50 stands for zero in the data rows.
Here are some points:
{32, 43, 49, 45, 56, 88, 78, 17, 77, 62, 16, 55, 44, 78, 47, 60, 52, 45,
 22, 57, 51, 34, 66, 49}
{42, 12, 84, 34, 66, 43, 50, 33, 55, 55, 85, 93, 55, 69, 29, 43, 57, 65,
 51, 66, 32, 30, 41, 52}
{39, 43, 63, 27, 75, 64, 49, 22, 33, 47, 79, 93, 51, 99, 38, 47, 53, 60,
 54, 82, 35, 29, 31, 36}
{47, 49, 30, 62, 34, 60, 69, 58, 86, 67, 00, 20, 40, 19, 61, 66, 49, 45,
 28, 34, 67, 54, 68, 59}
{41, 46, 41, 49, 54, 82, 78, 23, 79, 67, 15, 45, 45, 57, 52, 60, 56, 48,
 17, 49, 52, 35, 73, 49}
{46, 61, 28, 58, 45, 75, 71, 32, 80, 61, 01, 26, 40, 40, 63, 60, 53, 35,
 22, 43, 56, 56, 71, 58}
{45, 50, 56, 38, 63, 72, 47, 00, 51, 32, 60, 78, 51, 80, 50, 31, 64, 38,
 42, 61, 16, 63, 70, 65}
{29, 40, 63, 30, 69, 73, 55, 00, 45, 41, 66, 86, 51, 99, 45, 47, 59, 52,
 41, 68, 28, 43, 60, 51}
{41, 46, 43, 53, 54, 67, 75, 13, 91, 61, 23, 41, 36, 52, 55, 55, 63, 25,
 27, 45, 37, 52, 81, 64}
{38, 21, 78, 28, 75, 57, 46, 31, 45, 50, 78, 95, 53, 78, 32, 48, 53, 73,
 53, 73, 36, 28, 32, 48}
{39, 45, 69, 34, 88, 74, 41, 17, 46, 46, 64, 95, 48, 82, 38, 37, 59, 49,
 49, 85, 34, 32, 26, 55}
{42, 55, 65, 33, 83, 78, 44, 09, 36, 43, 72, 90, 51, 83, 38, 37, 60, 52,
 44, 78, 24, 36, 42, 55}
{27, 06, 81, 32, 69, 61, 50, 39, 61, 51, 51, 92, 55, 48, 35, 54, 51, 79,
 36, 64, 48, 32, 39, 71}
{41, 57, 67, 33, 81, 79, 49, 14, 39, 47, 68, 87, 50, 92, 35, 42, 54, 64,
 41, 76, 27, 29, 41, 46}
{41, 48, 68, 32, 75, 68, 51, 12, 33, 37, 80, 92, 51, 99, 37, 40, 56, 49,
 52, 79, 23, 39, 41, 46}
{40, 61, 54, 37, 78, 89, 52, 07, 48, 50, 55, 79, 45, 84, 46, 38, 61, 38,
 36, 86, 30, 39, 37, 58}
{49, 55, 38, 50, 54, 63, 69, 03, 67, 44, 50, 55, 40, 74, 52, 41, 69, 22,
 34, 58, 21, 64, 85, 51}
{38, 34, 74, 48, 78, 70, 57, 34, 69, 65, 53, 87, 43, 66, 32, 52, 54, 54,
 39, 68, 46, 15, 22, 58}
{42, 74, 32, 38, 73, 83, 42, 05, 49, 43, 41, 72, 42, 77, 63, 41, 62, 28,
 44, 86, 39, 50, 34, 59}
{43, 58, 68, 37, 82, 76, 41, 11, 40, 41, 71, 91, 53, 84, 36, 39, 59, 58,
 45, 74, 19, 32, 44, 47}
{36, 21, 83, 35, 74, 57, 53, 27, 53, 54, 77, 92, 54, 78, 30, 50, 53, 66,
 46, 66, 39, 23, 38, 47}
{51, 68, 32, 61, 56, 82, 70, 25, 78, 60, 07, 38, 33, 45, 60, 53, 59, 20,
 26, 53, 48, 52, 55, 66}
{40, 24, 83, 36, 71, 57, 46, 45, 43, 53, 69, 89, 56, 68, 31, 52, 46, 83,
 49, 64, 47, 21, 26, 49}
{30, 01, 76, 34, 70, 62, 62, 25, 71, 61, 46, 87, 47, 65, 37, 57, 56, 64,
 33, 63, 47, 32, 45, 64}
{36, 25, 53, 29, 66, 72, 68, 10, 65, 49, 48, 72, 52, 72, 41, 49, 58, 59,
 24, 72, 27, 44, 83, 57}
{36, 21, 73, 26, 78, 68, 47, 16, 55, 49, 63, 99, 49, 82, 39, 46, 57, 58,
 47, 77, 34, 32, 33, 62}
{49, 72, 21, 57, 41, 74, 68, 34, 71, 55, 08, 24, 41, 46, 66, 53, 54, 25,
 27, 47, 49, 63, 77, 57}
{42, 49, 35, 56, 54, 77, 78, 29, 87, 70, 13, 38, 40, 54, 52, 60, 57, 43,
 19, 50, 51, 38, 70, 47}
{46, 56, 39, 59, 53, 75, 73, 20, 88, 62, 17, 37, 36, 62, 54, 57, 61, 28,
 22, 40, 44, 48, 77, 54}
{38, 38, 33, 38, 48, 70, 71, 22, 81, 64, 23, 45, 46, 50, 53, 66, 57, 64,
 19, 52, 43, 44, 87, 47}
{39, 46, 71, 38, 82, 82, 49, 16, 41, 52, 63, 90, 47, 87, 36, 40, 58, 54,
 41, 76, 27, 29, 35, 57}
{36, 31, 76, 33, 69, 65, 54, 20, 42, 54, 66, 91, 54, 99, 33, 54, 49, 69,
 45, 65, 41, 24, 41, 40}
{47, 56, 33, 64, 51, 72, 74, 34, 89, 71, 14, 27, 37, 36, 55, 60, 57, 32,
 22, 41, 51, 45, 72, 55}
{31, 25, 70, 26, 86, 70, 48, 17, 57, 49, 48, 97, 52, 75, 42, 45, 54, 68,
 40, 77, 43, 34, 26, 67}
{35, 51, 60, 29, 82, 82, 56, 13, 39, 52, 57, 87, 51, 85, 39, 48, 53, 65,
 37, 83, 30, 29, 44, 48}
{34, 43, 47, 47, 53, 78, 63, 27, 78, 54, 07, 50, 45, 35, 56, 47, 57, 45,
 19, 46, 44, 62, 79, 82}
{53, 59, 27, 65, 40, 62, 77, 55, 86, 73, 10, 15, 36, 27, 57, 64, 51, 37,
 27, 40, 57, 48, 69, 51}
{41, 59, 59, 35, 84, 80, 47, 04, 41, 41, 61, 88, 48, 88, 44, 34, 61, 43,
 41, 82, 24, 45, 43, 56}
{51, 58, 29, 63, 39, 66, 74, 42, 88, 68, 04, 19, 38, 32, 60, 63, 53, 35,
 27, 39, 56, 48, 72, 53}
{50, 72, 22, 59, 44, 74, 65, 43, 76, 60, 01, 23, 38, 31, 66, 55, 53, 29,
 27, 48, 59, 59, 64, 62}
{44, 43, 70, 34, 80, 63, 35, 17, 34, 39, 82, 97, 52, 86, 39, 36, 59, 50,
 57, 81, 28, 40, 30, 52}
{42, 48, 35, 59, 42, 74, 72, 35, 88, 68, 06, 28, 40, 43, 57, 63, 54, 47,
 19, 43, 58, 43, 72, 54}
{52, 66, 26, 68, 38, 62, 70, 48, 81, 63, 07, 13, 38, 30, 63, 60, 52, 27,
 30, 36, 59, 58, 73, 54}
{37, 68, 35, 38, 75, 92, 52, 07, 50, 49, 39, 70, 41, 94, 55, 48, 59, 38,
 38, 86, 42, 39, 38, 48}
{43, 18, 82, 34, 69, 46, 42, 31, 43, 46, 89, 92, 56, 75, 29, 42, 56, 69,
 56, 70, 33, 34, 39, 49}
{38, 31, 75, 31, 74, 60, 53, 29, 44, 54, 69, 90, 51, 87, 32, 55, 51, 76,
 46, 71, 43, 21, 31, 41}
{40, 57, 32, 56, 44, 72, 70, 45, 76, 63, 00, 27, 42, 31, 64, 59, 50, 39,
 21, 44, 66, 56, 66, 66}
{32, 48, 50, 39, 60, 86, 70, 01, 63, 59, 26, 73, 45, 88, 47, 59, 54, 55,
 26, 61, 39, 36, 68, 46}
24 more points follow, each with its number after it:
{43, 48, 69, 33, 78, 67, 40, 18, 33, 40, 80, 97, 52, 92, 37, 40, 56, 58,
 53, 78, 30, 33, 29, 50} 0
{39, 54, 34, 51, 49, 78, 76, 35, 83, 69, 13, 30, 42, 52, 57, 57, 53, 41,
 15, 50, 51, 44, 77, 56} 1
{43, 60, 31, 58, 47, 77, 77, 29, 82, 63, 06, 29, 38, 46, 60, 60, 55, 33,
 22, 45, 55, 50, 71, 54} 2
{35, 53, 50, 47, 55, 82, 59, 02, 64, 43, 19, 66, 42, 70, 62, 44, 64, 30,
 26, 52, 35, 62, 71, 66} 3
{36, 11, 82, 28, 69, 55, 53, 34, 53, 52, 74, 90, 60, 66, 29, 48, 53, 76,
 43, 63, 37, 31, 44, 55} 4
{33, 39, 52, 41, 63, 87, 67, 07, 74, 60, 37, 60, 45, 73, 48, 53, 64, 39,
 22, 66, 38, 37, 67, 54} 5
{53, 68, 21, 62, 40, 60, 70, 27, 77, 55, 25, 20, 38, 44, 64, 54, 57, 27,
 33, 39, 41, 64, 91, 48} 6
{26, 11, 78, 28, 64, 66, 52, 34, 62, 56, 38, 85, 57, 56, 38, 53, 52, 82,
 27, 61, 43, 39, 50, 71} 7
{31, 38, 42, 45, 53, 77, 66, 41, 77, 61, 01, 41, 50, 28, 56, 60, 50, 67,
 16, 41, 54, 53, 74, 70} 8
{45, 50, 33, 60, 37, 60, 76, 45, 88, 64, 04, 21, 40, 27, 62, 64, 52, 39,
 24, 37, 57, 55, 73, 60} 9
{43, 64, 36, 57, 51, 78, 70, 16, 79, 60, 11, 37, 37, 61, 59, 51, 62, 23,
 26, 49, 44, 52, 77, 57} 10
{37, 49, 31, 52, 42, 75, 65, 33, 81, 58, 00, 35, 44, 32, 64, 64, 53, 50,
 20, 42, 62, 54, 72, 62} 11
{31, 23, 58, 43, 52, 80, 72, 36, 79, 75, 17, 54, 48, 49, 45, 64, 48, 66,
 21, 53, 56, 30, 60, 56} 12
{34, 34, 67, 41, 72, 79, 64, 01, 59, 53, 45, 81, 46, 95, 40, 44, 61, 40,
 33, 70, 30, 40, 50, 64} 13
{39, 31, 76, 28, 75, 57, 39, 27, 36, 40, 83, 96, 57, 84, 36, 39, 55, 67,
 54, 76, 32, 35, 31, 53} 14
{40, 35, 74, 30, 74, 60, 46, 34, 35, 48, 77, 96, 55, 85, 32, 49, 49, 73,
 52, 74, 39, 25, 26, 45} 15
{44, 65, 52, 55, 75, 94, 58, 25, 74, 66, 18, 51, 43, 56, 47, 51, 54, 45,
 20, 67, 50, 27, 34, 63} 16
{43, 58, 33, 57, 45, 77, 71, 42, 82, 66, 00, 28, 42, 36, 62, 59, 50, 40,
 19, 41, 63, 51, 65, 62} 17
{47, 65, 24, 58, 39, 70, 63, 37, 76, 55, 08, 21, 43, 27, 66, 57, 54, 43,
 24, 38, 51, 65, 81, 60} 18
{30, 18, 77, 37, 76, 68, 59, 18, 67, 57, 48, 87, 50, 82, 35, 50, 59, 51,
 38, 68, 50, 26, 36, 57} 19
{36, 30, 71, 33, 76, 67, 52, 40, 48, 58, 56, 89, 50, 78, 34, 56, 50, 77,
 43, 72, 47, 18, 21, 49} 20
{45, 87, 25, 48, 69, 90, 55, 17, 57, 51, 22, 45, 39, 61, 63, 44, 58, 31,
 28, 72, 39, 53, 56, 57} 21
{42, 55, 68, 39, 86, 81, 45, 09, 47, 46, 59, 90, 46, 82, 39, 33, 59, 46,
 39, 80, 28, 37, 38, 61} 22
{49, 78, 19, 54, 56, 77, 50, 24, 65, 46, 20, 33, 40, 47, 70, 42, 61, 18,
 35, 64, 46, 68, 58, 65} 23
Which of these numbered points is nearest to each point below, ignoring the 2 directions in which the first points spread most? Its number follows each.
{35, 44, 56, 25, 80, 79, 50, 20, 45, 50, 59, 90, 50, 90, 41, 51, 54, 63,
 43, 87, 43, 27, 25, 44} > 20
{41, 50, 37, 47, 56, 78, 56, 19, 78, 52, 10, 49, 44, 33, 62, 48, 56, 43,
 20, 47, 44, 64, 80, 77} > 7
{55, 42, 32, 54, 36, 49, 84, 40, 94, 69, 39, 31, 39, 37, 51, 56, 59, 32,
 28, 42, 36, 51, 95, 45} > 6
{32, 42, 39, 46, 53, 81, 50, 31, 77, 55, 05, 53, 50, 21, 59, 58, 52, 74,
 17, 46, 56, 51, 73, 70} > 8
{54, 68, 25, 68, 41, 67, 72, 44, 82, 65, 08, 18, 36, 30, 61, 59, 54, 26,
 29, 38, 55, 55, 68, 56} > 0
{37, 30, 49, 49, 52, 74, 69, 30, 87, 57, 05, 51, 46, 26, 53, 57, 56, 49,
 18, 42, 49, 56, 71, 78} > 7
{44, 71, 34, 61, 48, 78, 64, 20, 71, 48, 14, 40, 37, 51, 63, 48, 59, 15,
 29, 46, 44, 64, 75, 65} > 9
{38, 76, 29, 34, 77, 91, 50, 07, 52, 51, 38, 61, 44, 72, 57, 45, 58, 44,
 30, 87, 36, 46, 49, 54} > 21
{32, 32, 50, 43, 55, 73, 63, 50, 79, 62, 01, 46, 52, 18, 53, 63, 45, 77,
 18, 45, 61, 46, 60, 71} > 8
{38, 59, 30, 47, 49, 79, 69, 30, 72, 56, 00, 31, 43, 55, 62, 58, 53, 44,
 20, 48, 51, 58, 81, 57} > 11
{44, 65, 24, 53, 44, 74, 62, 33, 70, 49, 09, 29, 46, 33, 67, 53, 53, 42,
 23, 43, 46, 67, 86, 64} > 18
{35, 06, 84, 33, 70, 52, 56, 30, 62, 53, 71, 88, 56, 61, 29, 48, 55, 73,
 42, 62, 33, 33, 50, 57} > 4
{41, 60, 32, 60, 45, 73, 70, 45, 78, 62, 00, 24, 41, 32, 63, 59, 52, 35,
 22, 43, 64, 56, 65, 61} > 17
{36, 51, 37, 50, 41, 72, 64, 39, 80, 57, 02, 34, 47, 26, 62, 56, 51, 56,
 16, 44, 56, 59, 78, 71} > 8
{42, 25, 80, 32, 71, 50, 39, 35, 37, 44, 88, 98, 56, 77, 32, 42, 53, 69,
 56, 71, 34, 33, 33, 51} > 14
{49, 70, 27, 54, 48, 71, 63, 26, 68, 47, 14, 29, 41, 50, 67, 46, 59, 16,
 32, 49, 44, 73, 76, 63} > 14
{41, 58, 58, 44, 80, 88, 54, 06, 60, 53, 43, 82, 40, 72, 45, 42, 64, 32,
 34, 82, 28, 38, 42, 58} > 22
{49, 78, 29, 48, 52, 67, 50, 07, 51, 36, 52, 47, 48, 66, 61, 38, 63, 28,
 42, 52, 21, 69, 90, 49} > 6
{41, 61, 33, 60, 48, 79, 75, 30, 81, 66, 04, 35, 42, 47, 58, 59, 53, 37,
 19, 45, 52, 47, 73, 53} > 2
{38, 41, 61, 39, 76, 78, 64, 26, 60, 65, 43, 76, 42, 76, 37, 57, 54, 69,
 35, 76, 45, 17, 31, 44} > 20
{50, 74, 50, 47, 81, 91, 49, 10, 51, 49, 43, 67, 44, 64, 49, 32, 64, 25,
 32, 76, 27, 48, 47, 65} > 22
{35, 36, 73, 37, 69, 69, 55, 02, 42, 47, 67, 88, 52, 99, 35, 49, 59, 50,
 43, 69, 29, 34, 51, 48} > 10
{46, 55, 32, 61, 48, 71, 72, 37, 90, 66, 04, 23, 40, 37, 56, 64, 53, 44,
 22, 44, 57, 46, 74, 50} > 2
{48, 75, 34, 48, 65, 78, 44, 13, 62, 43, 35, 50, 41, 51, 66, 34, 65, 13,
 39, 73, 39, 64, 47, 71} > 23
{43, 58, 41, 54, 54, 72, 55, 08, 77, 44, 17, 57, 41, 45, 61, 43, 64, 20,
 33, 50, 37, 71, 68, 77} > 3
{51, 37, 43, 63, 36, 47, 81, 57, 99, 72, 16, 27, 35, 19, 51, 63, 57, 36,
 30, 30, 54, 50, 68, 57} > 9
{37, 55, 41, 54, 49, 76, 68, 06, 78, 43, 21, 51, 38, 61, 62, 54, 64, 29,
 26, 48, 36, 63, 71, 63} > 3
{38, 48, 37, 53, 42, 73, 62, 39, 82, 58, 03, 32, 50, 21, 60, 57, 51, 60,
 15, 42, 55, 56, 77, 69} > 8
{31, 29, 57, 44, 65, 82, 74, 28, 79, 64, 13, 51, 45, 66, 47, 65, 50, 56,
 20, 61, 58, 32, 54, 49} > 12
{38, 22, 47, 41, 62, 65, 71, 13, 90, 69, 40, 47, 46, 58, 45, 60, 60, 57,
 20, 59, 35, 43, 78, 48} > 5
{39, 32, 53, 48, 63, 72, 73, 01, 79, 60, 39, 65, 47, 73, 41, 55, 65, 46,
 26, 63, 32, 33, 70, 49} > 5
{32, 43, 53, 41, 51, 75, 64, 17, 71, 51, 22, 59, 46, 48, 55, 44, 63, 42,
 17, 54, 35, 61, 82, 75} > 7
{44, 58, 70, 45, 82, 87, 48, 12, 50, 52, 59, 84, 45, 78, 38, 37, 59, 41,
 36, 76, 32, 29, 33, 57} > 22
{43, 57, 28, 50, 50, 77, 73, 34, 80, 67, 12, 28, 43, 50, 57, 56, 56, 38,
 16, 52, 46, 49, 80, 55} > 1
{42, 29, 67, 27, 75, 64, 49, 13, 46, 45, 76, 89, 59, 78, 36, 34, 59, 60,
 43, 72, 17, 43, 63, 56} > 4
{29, 04, 79, 35, 70, 67, 59, 22, 70, 57, 46, 89, 49, 73, 40, 50, 57, 60,
 33, 67, 41, 35, 40, 64} > 13
{34, 02, 75, 30, 72, 49, 56, 41, 64, 62, 70, 83, 57, 59, 32, 47, 53, 80,
 38, 64, 37, 28, 54, 54} > 4
{47, 79, 34, 46, 68, 84, 43, 09, 57, 42, 34, 58, 43, 57, 61, 36, 65, 18,
 38, 75, 34, 60, 52, 68} > 23
{40, 55, 35, 50, 43, 83, 69, 16, 73, 49, 12, 45, 42, 59, 64, 51, 58, 24,
 24, 51, 44, 62, 75, 66} > 3
{35, 31, 76, 35, 69, 68, 56, 05, 56, 48, 62, 92, 48, 98, 34, 46, 60, 52,
 44, 65, 29, 32, 58, 48} > 10
{37, 42, 71, 35, 70, 69, 50, 00, 46, 44, 69, 96, 49, 99, 38, 41, 61, 43,
 44, 68, 26, 40, 56, 50} > 10
{35, 28, 67, 34, 67, 65, 64, 22, 57, 59, 62, 80, 52, 94, 33, 58, 54, 68,
 39, 67, 41, 18, 52, 35} > 1
{39, 05, 80, 31, 67, 51, 55, 42, 59, 59, 74, 82, 58, 59, 30, 49, 53, 78,
 39, 66, 35, 28, 48, 53} > 4
{46, 42, 34, 60, 41, 59, 79, 40, 90, 70, 05, 29, 37, 32, 60, 63, 54, 36,
 26, 38, 57, 52, 70, 64} > 9
{58, 38, 32, 56, 36, 48, 82, 38, 97, 75, 34, 24, 35, 33, 53, 60, 60, 30,
 32, 43, 43, 50, 82, 47} > 6
{38, 00, 83, 33, 61, 46, 61, 47, 76, 65, 57, 80, 51, 47, 33, 55, 55, 70,
 42, 58, 51, 30, 36, 57} > 9
{39, 62, 42, 48, 56, 71, 58, 03, 60, 39, 30, 58, 44, 77, 63, 39, 66, 21,
 32, 57, 29, 67, 73, 65} > 3
{35, 58, 54, 44, 78, 90, 62, 10, 65, 54, 29, 70, 41, 78, 45, 43, 62, 37,
 26, 77, 38, 36, 45, 62} > 19
{40, 39, 71, 30, 74, 62, 46, 29, 32, 46, 77, 93, 54, 91, 34, 47, 50, 73,
 55, 75, 38, 26, 26, 43} > 15
{40, 47, 70, 32, 81, 77, 45, 15, 39, 46, 66, 93, 52, 85, 36, 40, 57, 58,
 44, 80, 32, 30, 32, 57} > 17
{43, 49, 70, 35, 80, 67, 39, 16, 35, 40, 78, 93, 50, 92, 36, 39, 58, 55,
 54, 80, 28, 34, 31, 49} > 0
{34, 30, 64, 29, 67, 72, 63, 00, 55, 45, 54, 89, 49, 91, 43, 48, 63, 48,
 34, 67, 31, 44, 64, 54} > 13
{35, 25, 47, 43, 48, 69, 72, 50, 78, 68, 06, 47, 49, 32, 51, 67, 48, 74,
 18, 48, 63, 38, 63, 59} > 11
{38, 66, 49, 43, 82, 99, 53, 15, 59, 60, 30, 65, 43, 70, 47, 45, 56, 51,
 22, 76, 39, 33, 47, 56} > 16
{28, 55, 49, 43, 66, 83, 65, 03, 72, 51, 32, 83, 36, 69, 51, 43, 60, 39,
 29, 71, 30, 50, 52, 71} > 13
{39, 43, 72, 31, 72, 62, 47, 25, 30, 45, 78, 95, 52, 99, 34, 47, 51, 66,
 57, 74, 36, 28, 30, 40} > 15
{41, 28, 52, 29, 64, 73, 64, 21, 68, 55, 52, 64, 53, 64, 43, 39, 64, 53,
 21, 63, 21, 51, 88, 56} > 4
{45, 69, 43, 39, 76, 83, 41, 04, 52, 41, 45, 69, 44, 73, 58, 34, 64, 22,
 43, 85, 36, 55, 37, 63} > 23
{40, 47, 61, 31, 81, 78, 52, 08, 48, 51, 69, 90, 47, 92, 39, 43, 58, 56,
 42, 78, 34, 28, 34, 49} > 2
{48, 68, 23, 60, 42, 71, 70, 38, 76, 59, 09, 17, 39, 40, 66, 53, 54, 24,
 26, 48, 55, 61, 75, 56} > 14
{44, 66, 22, 52, 47, 70, 60, 27, 73, 51, 15, 32, 45, 39, 65, 54, 56, 45,
 22, 44, 38, 66, 90, 58} > 18
{47, 36, 42, 54, 43, 62, 76, 31, 99, 66, 15, 35, 39, 25, 53, 54, 57, 44,
 24, 45, 41, 53, 82, 61} > 4
{44, 58, 30, 61, 47, 75, 73, 28, 87, 64, 11, 36, 40, 43, 58, 62, 54, 38,
 20, 43, 51, 48, 75, 50} > 2
{47, 41, 39, 57, 49, 63, 77, 28, 89, 56, 28, 40, 39, 40, 55, 47, 60, 20,
 24, 47, 37, 61, 86, 66} > 4
{53, 72, 23, 53, 45, 67, 66, 24, 63, 47, 32, 28, 43, 56, 63, 44, 60, 18,
 32, 51, 35, 70, 90, 52} > 6
{41, 07, 79, 32, 71, 45, 56, 31, 60, 55, 77, 88, 54, 67, 30, 44, 59, 70,
 43, 69, 34, 30, 48, 53} > 4
{53, 63, 28, 70, 37, 61, 69, 55, 82, 66, 04, 14, 37, 21, 63, 62, 51, 30,
 31, 34, 65, 54, 63, 57} > 0
{46, 70, 27, 58, 47, 76, 68, 25, 75, 53, 09, 24, 40, 49, 64, 53, 56, 30,
 25, 46, 49, 60, 81, 57} > 9
{47, 78, 27, 59, 61, 84, 63, 37, 73, 60, 03, 25, 38, 41, 64, 49, 56, 23,
 26, 59, 54, 52, 53, 61} > 21
{33, 36, 60, 34, 76, 80, 65, 23, 64, 64, 46, 80, 44, 79, 38, 59, 49, 69,
 33, 71, 40, 20, 41, 49} > 12
{33, 03, 72, 43, 55, 47, 62, 55, 84, 71, 29, 65, 49, 34, 40, 65, 49, 75,
 34, 51, 67, 30, 33, 63} > 17
{45, 23, 80, 32, 69, 50, 42, 24, 39, 44, 89, 95, 57, 78, 32, 40, 59, 64,
 56, 66, 24, 36, 46, 51} > 6
{39, 36, 66, 29, 66, 73, 52, 00, 52, 37, 59, 86, 50, 96, 46, 39, 63, 35,
 41, 71, 24, 54, 57, 61} > 3
{46, 57, 48, 41, 72, 66, 47, 08, 57, 37, 58, 71, 43, 66, 55, 29, 69, 14,
 48, 78, 28, 64, 45, 70} > 23
{48, 70, 34, 60, 53, 78, 67, 29, 83, 60, 01, 39, 33, 40, 61, 50, 58, 23,
 27, 56, 50, 52, 53, 70} > 22
{42, 49, 39, 59, 58, 76, 75, 32, 88, 72, 14, 28, 41, 49, 52, 62, 53, 45,
 18, 53, 52, 35, 70, 50} > 1
{36, 66, 42, 33, 77, 82, 44, 08, 42, 42, 51, 86, 46, 97, 52, 47, 56, 44,
 46, 90, 41, 37, 26, 49} > 20
{48, 53, 31, 65, 41, 64, 72, 53, 85, 67, 01, 19, 39, 22, 61, 65, 49, 39,
 26, 36, 66, 51, 67, 58} > 0
{49, 60, 29, 57, 48, 70, 68, 21, 75, 48, 21, 34, 42, 38, 61, 47, 60, 28,
 27, 46, 35, 69, 89, 63} > 4
{47, 77, 25, 56, 55, 86, 60, 25, 70, 57, 09, 30, 41, 46, 64, 49, 58, 24,
 25, 62, 48, 56, 60, 62} > 21
{42, 61, 29, 51, 46, 75, 63, 29, 70, 49, 09, 31, 45, 35, 63, 54, 54, 47,
 22, 39, 43, 68, 88, 64} > 18
{56, 54, 31, 70, 31, 48, 77, 49, 92, 66, 16, 19, 34, 23, 58, 65, 53, 30,
 36, 29, 54, 55, 76, 51} > 6
{35, 54, 44, 38, 81, 86, 59, 11, 65, 57, 48, 73, 45, 77, 42, 53, 59, 55,
 28, 81, 32, 27, 53, 47} > 1
{41, 39, 70, 34, 81, 63, 36, 18, 40, 45, 76, 97, 53, 87, 36, 43, 57, 63,
 53, 80, 36, 31, 25, 48} > 0
{47, 72, 22, 54, 51, 82, 67, 35, 72, 58, 05, 28, 38, 44, 65, 52, 56, 28,
 24, 60, 51, 57, 62, 61} > 21
{30, 09, 64, 37, 52, 66, 75, 39, 83, 69, 24, 64, 47, 49, 42, 69, 50, 69,
 26, 48, 57, 34, 54, 57} > 12
{32, 18, 63, 44, 51, 66, 63, 53, 79, 72, 14, 58, 49, 44, 46, 69, 45, 74,
 24, 47, 69, 29, 44, 59} > 17
{41, 41, 70, 30, 75, 61, 47, 27, 32, 47, 78, 93, 52, 97, 34, 47, 51, 68,
 54, 77, 37, 26, 29, 41} > 15
{30, 52, 54, 41, 57, 88, 76, 11, 58, 57, 13, 61, 43, 97, 54, 59, 53, 31,
 26, 54, 57, 41, 58, 48} > 19
{32, 55, 39, 45, 49, 89, 75, 10, 70, 60, 17, 48, 45, 77, 53, 60, 54, 43,
 20, 50, 51, 45, 72, 53} > 12
{42, 42, 67, 29, 73, 59, 48, 27, 29, 46, 81, 94, 52, 99, 35, 47, 51, 63,
 58, 78, 36, 28, 28, 38} > 15
{40, 34, 62, 24, 68, 56, 54, 13, 45, 48, 89, 83, 55, 96, 35, 44, 59, 59,
 48, 74, 22, 37, 63, 37} > 6
{36, 33, 61, 52, 63, 72, 79, 20, 84, 72, 28, 63, 40, 72, 39, 61, 55, 42,
 28, 54, 47, 24, 56, 52} > 19
{39, 63, 29, 51, 55, 81, 70, 21, 70, 54, 02, 35, 42, 60, 61, 56, 52, 38,
 20, 53, 53, 56, 76, 61} > 11
{42, 25, 79, 28, 76, 53, 41, 30, 41, 46, 85, 96, 56, 73, 33, 39, 56, 67,
 54, 75, 32, 34, 35, 52} > 14
{38, 32, 75, 31, 74, 61, 48, 32, 37, 50, 74, 94, 54, 86, 32, 49, 49, 76,
 51, 72, 41, 24, 28, 44} > 15
{44, 63, 56, 45, 82, 86, 37, 06, 58, 45, 47, 74, 44, 66, 48, 34, 66, 35,
 38, 85, 37, 40, 31, 66} > 22
{45, 55, 68, 41, 85, 80, 40, 06, 38, 43, 60, 91, 47, 84, 41, 39, 62, 47,
 46, 77, 26, 35, 33, 57} > 22
{38, 31, 75, 30, 73, 58, 46, 33, 35, 50, 77, 94, 55, 87, 33, 50, 49, 74,
 54, 72, 41, 25, 26, 44} > 15
{44, 25, 76, 30, 70, 52, 41, 23, 41, 42, 92, 93, 59, 79, 33, 38, 59, 62,
 54, 71, 25, 38, 45, 48} > 6
{40, 32, 79, 36, 76, 63, 48, 37, 41, 55, 71, 89, 55, 76, 29, 49, 48, 79,
 48, 68, 40, 20, 29, 46} > 15
{43, 60, 33, 59, 41, 74, 71, 38, 76, 64, 00, 22, 40, 36, 65, 57, 53, 36,
 22, 44, 60, 56, 71, 59} > 17
{35, 00, 82, 44, 63, 54, 51, 45, 83, 60, 36, 80, 51, 34, 38, 54, 52, 67,
 42, 55, 60, 32, 25, 74} > 22
{36, 52, 37, 46, 55, 84, 74, 27, 78, 64, 12, 35, 44, 58, 53, 60, 54, 49,
 16, 53, 49, 44, 77, 52} > 1
{38, 10, 63, 43, 60, 54, 70, 49, 90, 75, 23, 59, 43, 38, 41, 69, 51, 63,
 31, 56, 61, 29, 35, 65} > 19
{33, 41, 41, 27, 70, 79, 63, 06, 57, 57, 51, 64, 53, 99, 48, 52, 59, 49,
 27, 73, 32, 40, 73, 39} > 1
{46, 68, 23, 58, 41, 73, 67, 37, 71, 56, 03, 24, 40, 44, 68, 54, 53, 25,
 27, 47, 57, 65, 72, 59} > 14
{45, 66, 25, 49, 49, 78, 59, 21, 67, 48, 23, 34, 48, 41, 63, 49, 56, 46,
 21, 49, 36, 63, 93, 60} > 18
{31, 17, 60, 34, 64, 64, 73, 19, 88, 67, 37, 71, 47, 71, 44, 55, 55, 59,
 24, 60, 35, 37, 75, 47} > 5
{53, 74, 26, 68, 48, 73, 67, 39, 80, 62, 06, 22, 33, 33, 62, 54, 56, 22,
 29, 48, 54, 55, 62, 60} > 0
{36, 31, 72, 31, 68, 63, 61, 17, 38, 48, 65, 89, 51, 99, 39, 55, 52, 59,
 47, 69, 42, 26, 43, 33} > 2
{44, 40, 72, 32, 76, 55, 34, 18, 35, 36, 84, 97, 55, 78, 40, 34, 60, 53,
 60, 78, 29, 42, 29, 56} > 14
{49, 61, 50, 46, 75, 88, 63, 04, 77, 53, 32, 64, 35, 65, 46, 45, 66, 35,
 26, 70, 35, 40, 48, 60} > 22
{34, 55, 59, 37, 81, 85, 60, 12, 41, 50, 52, 82, 46, 99, 41, 48, 51, 58,
 29, 76, 33, 31, 47, 52} > 1
{52, 75, 23, 64, 39, 66, 66, 43, 71, 57, 08, 17, 40, 35, 66, 54, 54, 23,
 30, 40, 53, 66, 75, 57} > 14
{39, 52, 64, 32, 83, 73, 47, 16, 39, 47, 63, 96, 48, 98, 40, 46, 52, 56,
 50, 82, 39, 27, 24, 45} > 20
